Where one turn sends some rows of the set: a few examples, then the rows asked:
vuged: 4 -27 65 115 150 172 -80 82 183 -216 -94 62 -206 -50 -73 -35 -222 12 34 -238 -21 227
rapov: -28 -161 225 150 -214 14 57 -92 -53 33 -88 66 127 -232 189 44 -272 -95 73 -99 -95 -5
midu: -2 199 84 -119 -127 -104 92 154 -149 -157 44 -118 148 -150 30 26 -29 102 195 73 43 163
diteg: 165 99 -152 129 -162 -48 -57 189 87 -102 -134 -17 -121 118 76 29 15 -183 62 -19 -70 -217
kem: -64 13 234 -40 -174 195 154 -8 -195 -69 91 130 -14 213 38 -141 -1 134 32 -157 132 -40
puv: 74 -167 -157 99 -352 154 10 -147 21 108 70 -40 -7 131 30 -136 63 87 7 114 57 6
sedeb: 1 -55 173 197 -118 72 189 -63 1 -195 38 -15 49 186 128 148 90 -311 136 -201 -36 171
zedoz: 92 26 102 11 -2 228 -99 9 78 -251 -158 100 -117 -151 -60 35 -244 -86 2 -232 -34 101
tena: 22 39 99 148 -41 -18 404 -38 12 -125 -107 -190 -97 -190 181 89 25 149 50 -36 121 221
nav: 96 -222 -168 161 -216 50 31 -181 12 63 124 -165 33 -16 -41 -61 216 6 78 35 -47 -89
gazu: 37 238 77 79 -262 -74 207 -11 66 -136 -32 -5 -39 -134 137 145 -110 24 171 29 12 289
Luro: -57 24 196 129 -25 36 151 -34 -49 -64 266 132 -232 102 -59 -114 110 143 190 -218 -113 -34
tuz: 57 -272 -174 233 -243 104 19 -16 100 43 58 -108 18 132 23 -58 177 -103 103 126 -1 97
suso: -33 -14 71 -33 212 75 -164 121 77 -206 -43 -24 5 -118 -110 -97 -152 12 61 -279 -24 206
zalud: 16 -46 109 -55 177 98 -39 -74 61 -174 -115 -94 -19 -233 7 -97 -156 35 -52 -348 -4 183
kikap: -98 -301 155 126 128 75 0 159 -216 -38 -9 -107 143 -30 3 -6 -140 116 59 -31 55 -141
Kisa: 52 116 -127 106 -103 -158 2 122 224 57 -48 -6 -255 131 214 -193 -64 26 32 -62 -99 61
fite: -50 68 5 216 108 -39 264 162 23 -181 43 -154 -172 -5 -48 127 46 264 171 28 111 149
Sovov: -3 -196 -122 152 -264 12 -6 -31 80 153 148 -16 7 17 -36 -243 185 74 137 47 -39 35
pabo: -78 -62 64 115 -47 -65 -209 56 -83 -47 141 28 124 22 -35 126 -315 -9 203 -8 -146 7
Peton: -112 60 122 -40 -85 39 64 -76 -98 -117 143 -60 185 348 105 19 -41 -40 67 -190 97 216
gapa: 60 -131 216 107 64 43 231 -127 -110 -173 185 -134 -130 -3 108 5 214 -102 106 -188 -189 32
geke: 60 -62 93 1 149 240 -32 -21 0 -242 -179 -35 -56 -160 -91 14 -153 29 -71 -305 77 -11
pevi: -32 -199 -184 160 -243 10 29 -159 91 132 66 -149 168 125 29 -115 146 31 47 -18 103 92
Duseg: 120 31 -122 116 -113 3 141 1 74 1 -242 -107 -124 112 194 -62 -13 47 -143 -139 136 -223
Mise: -114 -211 85 424 33 68 112 -26 63 -1 -28 54 -126 37 -10 163 -244 150 88 -134 43 -76
fini: 133 67 -68 -61 -77 -200 28 12 1 24 -100 -176 13 -122 215 -201 90 -39 -33 -157 -78 -167
Vap: 13 131 63 101 -104 44 189 214 -132 -213 -48 -21 14 -103 -134 147 44 162 190 35 173 -85
sab: 0 5 -163 78 122 -198 -27 223 100 -17 -68 -234 21 185 122 -151 87 11 14 -123 48 -37
nuv: -77 -232 144 174 96 -52 62 -115 6 59 70 -150 -87 -58 250 -17 -277 135 30 -51 -142 210

Duseg goes to -> diteg
nav goes to -> puv
Now find these:
gapa goes to -> kem
geke goes to -> zedoz
tena goes to -> Vap
Mise goes to -> pabo

Where one turn sends some rows of the set: a few examples, then the rows asked:
Taz: -125 -143 12 -155 -278 139 -107 -43 -64 280 25 -142 77 25 289 175 -74 65 -53 -27 -49 216 36 -71 1 153 143 324 -159 144 18 -54 -8 292 146
Misov: 191 -33 47 -123 7 102 -84 -154 -105 64 -171 -247 183 -3 -171 67 84 -103 -270 0 -124 163 31 -33 -263 209 47 114 3 78 -220 -91 -208 164 151
tatut: 50 -127 -216 -50 53 112 10 -178 -154 -64 -68 -362 -225 25 103 17 194 156 -193 -51 -113 -135 308 -36 -213 186 -28 364 -3 265 -344 -52 -158 199 27
zibi: -23 -321 -194 -213 -19 158 -69 -442 -335 136 -212 -217 -53 -84 87 -115 -73 182 187 -85 94 239 97 -67 49 17 -101 135 6 71 -129 -98 -312 415 26
Rere: -27 -142 -318 -224 -61 161 -30 -363 -308 293 -138 -299 -17 81 236 239 237 74 34 121 -173 196 -38 255 125 -21 56 -38 -182 137 -87 68 -109 143 -1
ganad: 164 -254 -258 -37 -58 109 236 -217 73 80 -45 -377 -33 -156 350 116 139 -21 -156 175 -149 84 -42 -87 -98 151 -70 -143 -159 66 -57 -20 -101 238 -72
Pafu: 85 -57 -59 -60 -321 260 -55 -332 -195 -108 -260 -265 -123 -272 293 -44 -11 226 -172 141 -74 26 47 56 -217 194 174 148 -237 194 -71 46 -134 308 153
zisu: 146 -88 -168 42 -97 -100 -175 -287 -271 143 -215 -119 60 -137 -29 10 192 -175 -75 -7 -126 198 214 -62 -217 -43 68 145 115 210 -68 -226 -151 253 47
Viful: 75 -110 -392 -101 -95 253 90 -188 -201 138 -103 -451 -82 78 301 275 142 198 -40 95 -155 108 192 275 11 -63 -137 51 -260 270 -162 -12 -292 230 -104
Zes: -28 -122 -118 53 143 280 69 -290 124 37 -83 -135 173 50 220 213 149 137 -187 -157 52 302 155 44 35 -110 -87 371 44 57 -9 -260 -16 345 -78
Duzok: -5 -166 -164 -22 -188 127 48 -418 -153 -85 26 -223 365 126 341 -20 341 249 -195 185 -153 116 68 161 -120 67 -139 110 -92 12 -92 -50 65 454 -67
Lemu: 91 -79 -133 -150 14 95 -109 -213 -295 -46 137 -31 -98 -114 72 207 307 235 -87 59 -398 192 114 -32 -6 239 -135 133 -70 70 -49 0 19 202 -16
navu: 204 -39 44 -149 -150 -8 178 -464 33 -21 56 -145 85 -43 111 136 55 181 -8 -15 -71 196 139 -65 -48 131 5 189 -72 10 172 -105 -100 229 -357
Busu: -26 71 -169 74 -86 328 -224 -265 -296 -6 -96 -304 97 278 171 116 -3 183 39 140 -67 67 212 81 -154 80 163 -15 -73 138 29 228 -198 242 -210
zez: 112 77 -376 -114 -100 140 -104 -312 -109 124 -215 -313 -17 -143 226 -53 171 -43 -218 -43 -18 209 408 -42 61 -16 -28 325 -150 -23 72 -19 -297 483 144
zit: -160 -10 -343 -7 -184 331 -35 -171 -164 85 34 -136 -48 -124 227 165 -43 334 -68 144 143 119 150 124 -343 267 -4 204 -327 113 -108 -57 -166 399 -75
ruvu: 94 -268 -90 -82 -11 86 -146 -408 -154 29 -192 22 74 -138 60 47 -27 207 -82 -30 -21 32 155 42 -374 -8 -98 82 -220 -32 -316 -209 -178 273 115
sipor: 250 -13 -250 -259 -29 -38 -2 -146 -16 -3 -94 20 -213 42 52 288 60 202 48 -66 -38 273 342 52 47 184 -7 249 -41 87 -34 -45 -129 326 121
Bosop: 19 -341 -201 -63 -100 0 -164 -507 -257 140 -235 -222 65 -105 3 1 126 16 147 6 -68 137 194 -42 -149 187 161 22 44 129 -66 -192 -341 400 22
gizet: 53 -160 -65 -130 -207 218 -66 -456 3 50 -300 -187 139 -250 72 99 233 196 -89 -100 -162 223 285 125 -31 -69 74 453 -51 271 -88 120 -156 489 14
fefi: -82 -134 -228 -99 -102 62 244 -201 -27 149 -50 -462 92 -117 331 199 139 42 -213 85 -153 168 35 -63 -81 181 44 -40 -252 -140 -47 -84 -13 126 -33
pumuz: -34 -209 -267 -166 56 10 249 -334 61 143 -52 -190 -47 -162 257 182 121 96 -93 127 -30 336 78 -73 -82 166 -168 -14 22 57 -177 156 -49 121 -199
Rusa: 132 -166 -483 3 -106 195 17 -328 -193 124 -204 -501 -128 86 191 196 61 337 -46 157 -117 20 84 139 -92 -117 2 34 -323 169 25 41 -189 247 19
zopub: -196 90 -154 -68 -120 223 34 -206 -208 5 -166 -173 173 -76 94 129 243 316 -138 -166 -151 320 95 -186 -16 84 136 1 175 272 -194 134 -126 280 59
mimun: 123 -151 -153 148 85 306 -15 -294 -220 123 33 -52 152 74 7 76 115 333 -62 165 -51 280 -42 -34 -49 90 -168 142 -296 -54 109 119 33 353 -112
veg: -8 -27 -183 68 -15 214 -87 -215 -288 99 -223 -488 139 -66 136 133 234 -66 -352 133 -77 38 33 233 -182 -129 -38 272 0 212 66 -130 -137 284 -3
runar: 58 -222 -189 -226 -58 145 43 -378 -107 2 -28 -285 -34 -51 71 -23 41 435 -72 56 76 -85 6 83 -1 303 -152 337 -17 183 -212 168 81 328 -52
mal: -40 -62 -194 -79 -86 227 123 -485 32 -98 58 -95 -50 54 151 -93 111 98 7 28 122 -3 196 15 -203 99 70 91 87 7 -15 -58 -114 371 -378
sadu: -78 -226 -152 -54 -19 384 -12 -365 -257 175 -307 -186 -13 -32 100 -25 -42 317 -118 -69 220 363 160 -80 -25 -102 90 330 -31 107 -203 -153 -155 295 113
kam: -3 42 -433 -130 123 12 -10 -242 -158 128 -29 -303 286 28 104 136 228 262 -38 134 118 23 70 251 -4 78 -99 280 -129 -116 -60 17 60 400 -124
zus: -23 65 -185 -219 -208 -35 89 -222 -190 207 -245 -267 47 69 11 30 300 206 -337 -117 -10 177 337 -109 -50 108 -145 247 -121 203 -139 229 6 422 48
Kizer: 326 19 -268 91 173 262 73 -151 -163 -225 -332 -329 85 76 6 -58 72 53 -17 79 131 246 268 101 -49 65 -56 233 -104 78 21 -38 -161 325 -88
tumo: -14 -155 -32 -21 -134 201 -42 -366 -131 -63 -360 -254 106 -99 -27 75 227 218 -100 -99 -122 269 223 -23 -103 20 99 137 270 184 -150 106 112 304 228
moge: -35 -155 -161 -82 84 300 -12 -34 44 -36 -144 -232 65 120 10 3 -88 183 -91 -12 93 338 4 -77 -194 -98 31 154 -143 161 -285 -68 -182 349 261
sif: -78 213 -426 -16 -156 195 94 -96 -198 202 -161 -173 136 -111 108 110 81 108 -171 -147 74 149 169 -130 -182 150 -22 -7 171 167 -163 113 -248 323 47
muka: 122 -282 -74 11 -181 145 12 -259 35 42 -473 -272 182 -82 67 145 95 52 -194 115 -97 476 -5 152 -38 114 -21 57 -146 92 27 -42 91 332 -14
fafip: 8 -32 -284 107 -3 13 -2 -383 -162 10 -2 -333 96 -11 -60 94 255 208 -114 254 -9 334 157 170 -344 220 -240 75 -311 151 -46 -78 -83 237 -168
rolun: 27 -83 -40 -94 -130 226 32 -317 133 -19 84 -224 54 -159 114 111 89 139 -72 47 -118 31 130 -81 1 144 140 135 32 -60 201 -66 -23 304 -363
Bepe: -7 94 -257 35 -179 193 39 -270 -38 101 -109 -203 295 -51 178 -71 262 176 -23 -96 26 105 302 -207 -100 101 134 281 -210 276 -16 210 50 316 200
zive: 42 168 -227 2 -20 57 119 -110 -285 161 -319 -212 101 -65 246 46 19 -75 -93 -80 256 279 278 -45 -104 44 41 134 -61 65 -141 -4 -223 448 167
guzok: -2 -202 -99 -317 53 53 -160 -227 -342 1 -32 -115 73 -51 -54 71 44 214 -3 212 22 249 179 -17 -190 -63 85 177 -134 -56 14 -190 -230 229 252
defig: 52 -52 -263 -43 -172 -146 -122 -207 -163 66 88 -210 128 216 340 89 155 74 -24 153 -68 108 147 18 13 342 92 46 -271 200 0 -89 -126 446 93
sobe: 72 22 -38 -162 -58 298 -85 -184 -87 -60 -37 -415 56 274 -17 249 -35 336 122 -3 22 110 181 202 -6 104 67 127 -71 163 0 36 -152 267 -277
Ganob: 62 -66 -128 -48 -88 266 105 -84 -168 -127 0 -298 100 267 10 189 31 298 132 -70 -115 -42 233 160 -181 -77 -31 212 -15 135 -71 118 -76 295 -244

zive goes to -> sadu
kam goes to -> mimun
Now find these:
mal goes to -> pumuz
rolun goes to -> ganad
Kizer goes to -> Zes
runar goes to -> Lemu
Ganob goes to -> navu
moge goes to -> gizet
sipor goes to -> Taz
sif goes to -> zibi
guzok goes to -> Bepe

Where one turn sends some rows of the set: a few examples, then the rows asked:
biz: -102 -4 114 33 192 125 111 9 162 -156 122 -35 188 -32 -133 -258 -220 -262 26 114 0 94 187 33 130 31 151
muda: 13 -128 44 6 284 -67 -256 -150 -239 93 7 -98 11 106 -224 58 -55 -121 8 -174 0 197 80 -88 421 117 231
bak: -93 -28 125 167 140 11 79 -100 141 -148 146 -19 271 39 -168 -188 -210 -191 -31 76 -108 102 154 102 129 34 41
gige: -151 -45 187 54 -33 101 -95 -109 -126 16 11 -74 -173 268 -286 -172 -143 -233 -51 7 240 35 -54 -209 -114 29 59
Podaf: -120 -15 141 -72 175 -358 -25 -124 114 34 230 -68 80 -173 -309 99 -80 -138 -31 -306 92 -69 97 -229 234 -50 203
kugaf: -186 -90 67 -172 272 158 -90 -16 93 13 95 -174 -125 117 68 209 42 -329 111 -233 110 -57 242 -137 237 22 -65
Bena: -141 -143 79 -249 203 195 -51 -51 122 41 47 -194 -24 128 147 116 -57 -339 48 -222 134 -90 192 -44 190 22 -39
boz: -151 -12 72 -4 165 -356 -50 -47 63 -31 255 22 72 -135 -307 159 -197 -73 10 -211 141 -123 5 -152 232 -171 192
zeve: -408 -30 22 -50 -26 58 -59 -46 -103 -95 -112 -38 -19 -297 -208 -109 -83 -160 -118 -83 -1 173 84 -3 -3 -161 -37
zalu: -215 -153 126 -304 325 154 -159 -275 -26 144 110 -83 24 -3 -431 98 -282 -267 3 -291 21 -73 -72 -15 158 -137 68
sovuz: -69 -14 -14 113 170 38 127 -77 166 -177 187 -64 185 20 -153 -170 -206 -269 -3 128 -115 124 168 1 109 40 60
Kava: -210 104 58 -103 120 -92 -120 -162 5 11 -107 -75 -74 103 -111 156 118 -430 49 -352 187 178 -11 -60 -58 -91 -60
Moref: -121 -97 128 78 -54 112 -39 -160 -85 -44 13 -75 -38 298 -258 -192 -125 -133 6 8 210 64 -35 -188 -120 83 88
doda: -191 193 176 -152 156 220 -122 -23 54 64 265 139 -46 -91 -134 19 101 -87 -94 -67 88 -85 -142 290 183 -117 88
leluv: -104 -25 49 62 280 179 -267 22 37 145 108 43 112 93 -260 -207 82 -240 -167 -180 358 175 -152 107 143 21 173
Lig: -186 39 129 -134 80 -99 -54 -157 71 16 -134 -49 -43 110 -166 44 94 -417 69 -366 264 241 3 -55 -75 -91 -105
Gesos: -235 -59 92 205 54 -144 -3 -239 73 -123 126 -143 -111 -96 -320 -75 -59 -85 34 -264 330 60 -226 103 328 -156 43
tizat: 77 -77 6 -64 218 -127 -183 -137 -155 115 119 -49 -49 97 -217 90 -92 -119 -52 -27 -84 215 163 -46 384 99 211
Bip: -147 -130 54 134 284 148 -316 -13 -20 141 96 -48 48 56 -258 -199 58 -290 -229 -110 344 165 -144 23 164 13 214
ginul: -119 24 84 57 162 36 97 -55 125 -163 127 61 304 -34 -124 -200 -194 -266 -37 136 -7 115 141 77 154 76 107
fudeg: -151 33 40 -85 101 -380 -29 -51 46 -13 283 -159 71 -129 -248 128 -175 -123 -59 -273 126 -73 15 -191 224 -81 228
feb: -64 -50 170 -87 221 -32 -148 -152 -147 31 92 -136 -23 128 -266 136 -275 -117 -4 -191 -2 265 267 26 374 111 211
vas: -168 120 87 -95 91 -145 -47 -100 -20 -23 -192 -96 -60 66 -140 96 41 -336 105 -312 191 157 -7 -53 -64 -51 -187
buti: -208 -27 137 -121 219 -354 -2 -188 114 43 269 -21 57 -144 -292 124 -96 -69 42 -274 104 -48 12 -150 237 -107 189
kato: -127 -170 63 181 68 -111 -46 -308 10 -22 42 -143 -127 -62 -187 -89 -49 -181 22 -241 330 172 -240 155 396 -81 -6
kefu: -172 82 79 -106 160 306 -54 -112 106 72 184 183 -22 -90 -160 72 117 -98 -118 8 15 -90 -140 224 182 -177 102
gobid: -306 65 73 -29 169 318 -39 -139 27 151 253 138 49 -193 -173 27 44 -54 -111 -125 10 -100 -68 204 194 -166 55
belo: -79 -65 81 -185 155 220 -3 -95 118 80 40 -184 -72 106 105 153 -41 -308 103 -156 93 -63 170 -140 284 138 -42
zuna: -401 -126 36 -33 -1 57 -121 -24 -38 -99 -68 -41 39 -340 -294 -10 -219 -212 -64 -73 -5 38 104 53 95 -177 -16
Seku: 46 -10 69 -213 54 86 -122 71 165 88 88 1 -229 -182 -68 -100 -216 -249 57 35 171 185 52 101 375 -162 -43
duv: -162 -101 48 143 13 -123 32 -226 -20 -44 71 -142 -124 -77 -256 -83 -14 -26 -12 -320 368 118 -184 119 344 -72 -2
guf: -95 -67 121 88 29 28 -10 -145 -41 -90 46 -124 -121 338 -187 -189 -179 -148 4 32 201 41 17 -218 -85 31 116
veba: -86 -93 102 148 96 -159 -86 -258 66 -27 53 -131 -107 -153 -185 -80 -4 -50 102 -297 387 120 -242 145 321 -101 32
bozu: -153 9 176 31 87 150 -32 -152 -50 -28 33 -163 -67 268 -301 -191 -111 -175 -38 74 231 39 51 -197 -137 34 38
vur: -70 -36 33 135 264 199 -261 -68 -32 162 127 -58 143 34 -218 -174 120 -139 -200 -81 299 193 -109 75 127 -27 215
nuf: -95 -23 39 124 280 225 -274 89 32 135 57 21 101 69 -167 -175 134 -244 -182 -114 248 171 -158 95 143 -97 111
munez: -313 -126 145 -185 315 107 -245 -437 -17 123 186 -22 -51 46 -394 108 -207 -346 -4 -124 35 -61 89 -45 112 -92 45
kifaf: -167 50 140 -88 29 -149 -72 -145 -45 -31 -189 0 -96 62 -174 43 65 -430 54 -298 179 268 -58 14 -39 -64 -126
nen: -283 -156 156 -199 274 108 -233 -409 -13 169 159 -29 -2 40 -390 -58 -189 -251 -9 -121 147 -39 -86 -164 49 -202 71
sig: -285 -193 -10 -229 5 -7 -126 -14 -9 -78 78 -56 2 -327 -238 -178 -160 -95 -99 -53 -95 105 -33 86 31 -124 -10
Vop: -145 -149 129 -183 278 181 -59 -115 194 41 68 -205 -42 122 90 159 5 -330 67 -287 84 -65 169 -119 169 42 -17
zis: -63 -57 62 -243 178 145 1 -15 25 91 65 -163 -58 110 94 155 -28 -266 165 -208 38 -40 184 -180 244 53 -17
Fena: 62 113 91 -89 116 68 -76 -24 107 49 64 -46 -238 -105 -91 -199 -232 -295 138 -83 244 256 74 94 368 -87 -54
geg: -53 52 74 154 114 57 89 -96 126 -137 173 -47 261 105 -140 -125 -232 -169 34 108 -103 149 56 42 140 103 79
kuzet: -43 52 76 -183 31 144 -171 -45 71 94 284 -14 -224 -112 -7 -137 -250 -210 50 -58 91 322 180 165 251 -51 -66
pazon: -222 154 208 -116 110 251 -137 -124 94 147 267 106 -47 -85 -199 76 96 -90 -106 -117 -7 -100 -159 218 198 -103 52
ridip: -244 81 147 -104 135 257 -42 -158 -21 153 271 154 -23 -145 -195 33 111 -72 -110 -99 72 -216 -61 198 226 -153 14
Tenod: -170 -13 71 -4 104 -313 14 -53 -5 -26 287 -106 82 -187 -248 84 -151 -85 -66 -322 146 -100 49 -164 168 -167 147

nen goes to -> muda
doda goes to -> Tenod
ridip goes to -> Podaf
Now find these:
vur goes to -> veba
gige goes to -> Bip
Moref goes to -> leluv
Seku goes to -> zuna
buti goes to -> zis
Bena goes to -> bak
kuzet goes to -> sig
Kava goes to -> guf
kugaf goes to -> sovuz

